Each named move below is a turn or a mirror, shown by a few rows before and after it. Which moves, in which order, take the first row of each later pair to the second? The first pair is answered.
zab:
[70, 100, -51, 45, -80, 37, 86, -105, -34, -31, -47, -8, 50, -39, 131, 23, -146, -64, 11, 168, -129, -47, -2]  ->  [-27, 102, 57, 105, 19, 82, -5, -112, -41, 26, 34, -141, -21, 12, 69, 126, -141, -50, 68, 15, -78, 12, 47]
[67, -63, -105, -5, 177, -143, 50, 34, 81, 52, -167, 48, 222, -97, -10, -93, -29, -105, 82, 332, -229, -91, -77]  ->  [-148, -109, 187, 37, 269, -181, -108, -71, 36, 181, 143, -228, 57, -92, -51, 143, -55, -60, 136, -62, -34, 75, 50]
[246, 126, -77, 72, -22, 8, 122, 137, 44, -84, -22, 164, -130, -194, 115, -13, -44, 97, -12, 27, -61, 3, -205]  ->  [86, 98, 136, 24, 33, 55, -9, 77, -21, 41, 153, 26, -253, -187, 101, 149, -81, 132, 66, -187, 94, 108, -100]
Laz:
[7, -221, -154, -63, 167, -62, 148, 132, -118, -112, 12, -79, 80, -280, 28, 30, -113, 84, 66, 60, -51, 89, -11]  ->  [-18, -154, -173, -81, 194, -74, 163, 175, -91, -100, -2, -43, 145, -279, 6, -25, -134, 56, 60, 112, -84, 131, -29]
[17, -11, -22, 235, -96, -19, 38, 176, 80, 85, 78, 100, -58, -144, 53, -65, -129, 16, -24, 145, -25, 20, -88]  ->  [24, 1, 14, 250, -81, 5, 38, 222, 120, 58, 109, 95, -93, -103, 49, -50, -99, 12, -9, 174, 7, -3, -66]
[-171, -73, -69, 207, 299, 1, 166, 335, 18, 211, 163, -25, 200, -165, -278, 139, 15, -131, -88, 78, -48, 224, 218]  ->  [-138, -257, 112, 220, 210, -5, 209, 411, -17, 170, 274, -73, 102, -177, -251, 266, 25, 4, -79, -107, 44, 163, 207]
[69, -129, -28, -32, 151, -125, 103, 169, 107, -74, -29, -100, 158, -39, -39, 76, -41, -24, 90, 119, -122, 26, -3]  ->  [57, -149, 19, -10, 71, -102, 138, 171, 97, -103, -3, -135, 133, -84, -1, 105, -56, 11, 104, 115, -106, 43, -11]
Duvo:
[-16, -157, -98, -185, -56, -50, 156, -49, -35, -109, -255, -26, 107, -119, 150, 79, 63, -85, -68, 40, -170, 93, 22]  ->  [-24, -154, -88, -139, -22, -47, 155, -88, -82, -63, -220, -88, 136, -109, 97, 58, 34, -116, -69, -6, -139, 94, 13]
[210, 65, -232, -14, 22, 2, 39, -66, -36, -78, -213, 171, 48, -1, 43, 2, 12, -108, -105, 265, -123, -139, -32]  ->  [17, 74, -134, -132, 182, 58, -68, -298, -102, -41, -209, -45, 51, 131, -28, 147, -24, -193, -32, 99, -45, 3, 108]
[-105, 1, -34, -32, 71, 118, -30, -367, -211, -267, -6, 192, -154, 180, -150, -122, 138, 39, -2, -238, 169, -95, 23]  ->  [-66, -114, 26, 16, -93, 38, 56, -276, -206, -261, 46, 211, -217, 108, -66, -104, 133, 100, 51, -269, 158, -179, -45]
Fiso:
[-115, -76, 136, 56, 23, 44, -177, 128, 24, 104, 319, -66, -88, -135, 10, 215, -99, 157, 90, -202, 8, 91, 66]  ->  [173, 46, -136, 95, -246, 71, -97, 161, 57, -18, 192, 263, -117, -104, 129, -74, -27, 282, -34, 67, -51, -116, -52]
[199, 162, 37, -20, -177, -57, -120, -44, 54, -46, -1, 70, 40, -5, 86, -101, 40, 59, -105, 71, 25, -155, -167]  ->  [102, 56, 6, -156, 92, -105, 32, -60, 69, -99, -203, -46, 212, 48, 0, -46, 17, -85, -24, 30, -76, -56, -65]
[130, -152, -13, -63, 240, -97, 305, 159, 177, -45, -78, -28, 55, -109, -68, -104, 131, -284, 133, 197, -311, -38, -36]  ->  [-81, -127, 219, 38, 311, -79, 155, 209, 91, 89, 233, -168, -85, -182, -128, 55, 141, -186, 241, -64, -180, 24, 50]
Then:
Between the rows of a pair lie 2 to 3 moves.
[-385, -100, 93, -196, 92, 136, -218, -153, 134, 33, 156, -202, -115, 132, 94, 172, -192, 90, 157, -362, 103, -139, 96]  ->  [-25, -340, -29, -252, -199, 58, 107, 32, 198, -211, -159, 90, -40, 7, 209, -39, -158, 213, 62, -24, -26, -417, -123] : zab, Laz
[-50, 22, 132, 37, -38, 69, -36, -155, -85, 20, 145, -126, -145, 57, 20, 140, -26, 67, 43, -272, 130, 23, 29]  ->  [90, -161, 10, -149, -128, 18, 209, -195, -51, -180, -156, 27, 32, 81, 95, 31, -60, 22, -74, -102, 8, -142, -30] : Fiso, Fiso, Laz
[198, -394, -34, -19, 54, -123, 211, 282, 95, -43, 87, -89, 88, -284, 91, 168, -14, 125, 108, 21, 8, 4, -32]  ->  [27, -404, 122, -95, 178, -106, 101, 127, 90, 53, 128, -251, 59, -160, 43, 301, -55, 7, 177, -210, 47, 104, 14] : Laz, Duvo, Laz
[-310, 80, -158, -85, 100, -77, -14, -108, -34, 171, -179, 107, 185, 265, 2, -65, 124, -234, -60, 98, 19, 225, 187]  ->  [-283, -375, 85, -180, 87, -263, 194, 46, -18, 21, -165, 29, 179, 51, 48, 121, 43, -119, 96, -88, -3, 77, 84] : Laz, zab, Fiso
[-50, -191, 148, -92, -216, 141, -137, -213, -79, -50, 72, -129, -214, 145, -20, 43, -43, -19, 71, -215, 234, -89, 64]  ->  [-133, -18, -98, -136, 122, 5, -17, -120, 49, -58, -230, -68, 159, 118, -115, -41, -74, -335, 74, 133, -41, 150, 101] : Duvo, Laz, Fiso
